128 stands for zero in the data rows.
Some points, one per row:
[152 124 109  94 141  88  96 115]
[141  89 104  90 104 110 147 151]
[129 128 112 158  95 152 116 143]
[109 180 152 153 140 151 135 122]
[143 113 136 117 120 137 148 155]
[127 116 111 117  91 105 121 149]
[152  94  93 120 113 121 123 121]
[155 124 135 128 134  85 118 107]
[121 124 131 138 127 155 120 132]
[ 88 150 209 113 166 146 148 111]
[109 145 127 139 131 132 109 133]
[108 152 124 186 132 149  93 117]
[123 120 111 182  93 162 109 148]
[134 126  91 147 106 104 111 123]
[114 142 100 141 128 158 116 126]
[122 134 169 139  92 151 184 169]
[105 111 201  77 121 126 174 166]
[122 143 141 126 145 137 128 118]
Here are 22 more points, each followed by its number:
[129 154 135 167 107 128 135 142] 0
[116 147 132 114 149 117 121  98] 1
[131 136 109 161 144 129  80 127] 2
[151 148 102 177  92 139 114 162] 3
[123 165 114 183  93 140 130 135] 4
[110 135 158 152 110 136 156 148] 5
[124 134 139 147 139 131 111 140] 6
[136 119  88 122 142 118  93  99] 7
[126 125 126 166 108 160 118 157] 8
[126  91 124 124 124 132 120 135] 9
[128 121 156 118 116 134 152 151] 10
[100 143 152  62 160 124 151  91] 11
[115 144 137 145 106 112 134 148] 12
[106 139 145 133  90 131 134 163] 13
[125 132 164 123 119 135 155 153] 14
[122 134 146 154 111 162 135 154] 15
[128 135 120 129 141 133 116 119] 16
[120 147 139 177 132 143  94 130] 17
[141  93 115 100 131 127 132 108] 18
[131 125  98 104 177 118 100  65] 19
[130  81  71 141 101 142 100 139] 20
[128 133 133 137 137 153 145 117] 21
Which three of these numbered points are nearest to each point below, ignoring the 3 directions in which the first points spread most? Their numbers follow each, nearest first.
[134 121 118 151 130 120  98 134] > 6 17 2
[133 131 144 117 147  99 141 106] > 5 14 10
[130 120 108  91 159 118 138  80] > 19 18 21
[141 106  96 124 108  99 111 132] > 10 14 5
[120 158  92 133 183 148  86  47] > 19 18 11
[132 135 167 130  94 150 178 189] > 3 14 0
[133 105 101 118 149 138 102  98] > 18 19 20
[147  89 121  84 151  97 145  95] > 18 21 19
[114 122 162  96 123 118 165 138] > 1 10 5
[117 133 168 135 120 168 154 159] > 15 10 16
[113 148 137 161 112 148 124 150] > 14 10 15
[ 96 169 165 152 138 161 129 106] > 1 10 16
